Rotation paths and how fast each direction turns (degrees per step)
Each turn is a multiple of 5 degrees from 10 to 175, or 0.
Each row of a path follows its step; steps can be skipped.

step 2: [-43 -27  -5  28   3   7  22  35  10  10 -18  43  26 -21 -14  14  -5  -3
   0  -2  -7  -6  -9   4  -1   2 -11  37 -19 -16   3  -1 -29 -21  16   0
 -24  18 -17  -4 -12 -13 -13  18 -13  56 -33   4   5   8  31  -7  -4  -4
   5 -15 -27 -15 -22 -19 -46  35   2  25 -24  -6 -59 -33 -11  27]
step 6: [-29  -4  24   2  -6  12  13  24   4 -17  52  24 -23  -7 -48  -8  -1  -5
 -17   7  13   0  13   5  20   1 -15  11 -26 -20  -1  17  12  -8 -15  11
  34  25  25  40 -22  15 -41  24   9  39  37  -6 -20  28   3  26 -18  31
   4 -32  10 -35  20 -42 -15  35  -9  19   0  25  -1   1  -1  18]
step 13: [-22 -13   5  16 -23  -4  18   1   7   9  37  79  19  14 -10 -21  46 -38
  29  -6   8  30   0  -8   2  23  14  -9  14 -18 -32  -3 -12 -10   6  -8
 -13 -16   2  27 -55 -11  -9  -5  14  28 -17  24  28 -23  11  10  -5  -3
  -1  13   5  -4   2 -36   7  35 -26  28   1 -28 -20   9 -19   8]
step 26: [-31   8   6  26 -16 -38  18  12   2   7  29 -15  27  34  17  65   6 -46
  -5 -11  -7   4  -6   8 -24  -3  -2  24   5   3  -3 -18  23   6  32   2
  -7 -15 -38  16 -18  19 -35  37 -25  18  -2  -9   3  35  22  52  -5 -18
 -10  20   4  22  27   4 -18  -8   9 -19  -7 -16 -42   6  -5 -15]
step 28: [-29  -2  10  -3 -41  12  20  18   4  37  45  30  54  18  24   9 -14 -10
  34 -23 -24 -11  29  17  -6 -15  -4  41 -22  -1   4  -5  -8 -28  28  19
  12  11  26  45 -17 -22   1  22 -11  33   6  -6 -27 -35  -3  25 -10  -5
  24   8   0   0  28  21  -5   2  -6  26  13 -24 -26  13 -10  17]
step 31: [-57 -42   0   2 -35  -2  26  12  35  27  39  31   4  20  10  51 -12 -16
  -8 -14 -16  -4  -4 -32 -22 -17   6  18  16 -50   0  -2   5  -3  34  27
  35  25  -7  22 -13   7 -19  18 -10   8  21  -1   7   8  -8  -9 -38  15
  17   0  14   9  -6 -10 -32 -15   4 -28   5   0  -4  25   6  19]
step 34: [-48 -37 -34  18 -11 -14   9  31   5  12  20   0  29   3  11   8   6 -34
   4   2  -6  18 -12  -7  19 -14  16  40 -14 -43   5   0   9 -44  27 -11
  22 -45 -15   0  -5  -2 -13 -17 -40  26   6   8   1  15  11  32 -16   5
 -30  -8   8 -10 -30  13 -50  -3   3  -1 -20 -29 -45  11 -14   5]
Speeds:
[ -7  14  -4  10   0  -2   2  -5  -7  -1   4 -14   1   8  -3  -4  -1   1
  -8   5   7   9   8  -1   8   8  -2   3  -4   1  -2  -5   1  -3   7   4
   1  -4   8   0   3  -3  -2  -2  -6   3   7  -6   1   3   4   4  -4  -6
  -3  -5   2   0  -3   5   4   1   4  -1 -10   5  -1   5   3  -6] => 40
[ -6   0   0   3  10 -12   1  -4  -7  -6   1  -6  -8  -1  -4   4  -1  -2
   3   0 -10   9   7   4   8  -1  -5  -3  -7  -1   5  -7  -3  -3  -8  -1
   3   4  -8   0  -2   3  -1   3   0  -5   0   6 -11   5  -3   8   4  -4
  -4   0  -6   5   2  -7   0   2  -7   6   5   0  -5 -13  -5  -1] => 95
[  0   7  -5  -9  -2  -3  -1  -4   1  -8  -9  -3  -1  -4  -7   7   1  -4
  -4  -5   4  -3   1  -3  -3  -7   3   2   2  15  -7   8   0 -15   3   3
  -4  -3  -5  -5   8  -2  -5  -1   3   0   6   3   0   5   7   7   4  -3
   2   1  10   3   1  -1   6  -6  -2  -5   8 -10  -4  -1   1  -3] => 100
[  8   4  -3   0   3 -10  -1  -8   5  -4   4  10  -4   4  -3  -5   2   7
   0   0  -2   3   6   3  -4   2 -10  -1  -1   6  -5  -4  -2   0   2  -3
  -3   2  -4   1  -8   5   0  -4  -3   2  -3  -9  11  -6  -9   3  12  -2
  -4   0  -1  -9   9  -7   3  -9  -6  -8  -5  -5   2   8   0  -2] => 10
[ -9   1   3  -1  -6  -6   0   5  -6   1  -4  -6  -3   0   2   2   5   8
  -3   5  14  -5  -1  -1  -7  12  -3  -1   1   1   7   4  -4   2   8   3
  -5   4  -4   0  -6   7  -5  -2  -1  -8  -4   1  -2  -9  -9   2  -4   1
   1   7   5   0   7   4   5   3   2  10   2 -10  -2  -1 -10   5] => 25
[  5   1  -2   4   1  -1   2   5   2 -10  -3  -1   3  -8  14  -2  -9   2
   2   1   1  -4  -4   5   1  -4   1   3  -6  -3   4   1   3   3  10  -6
  -7  -9   2  -6  -6  -6   6   4  -4   4  -8  -6  -5  -2   6  12   6  -4
  -8   4   2   5   4  -1  -3  -1   9   1  -7  -5  -5  -8   5  -1] => 45
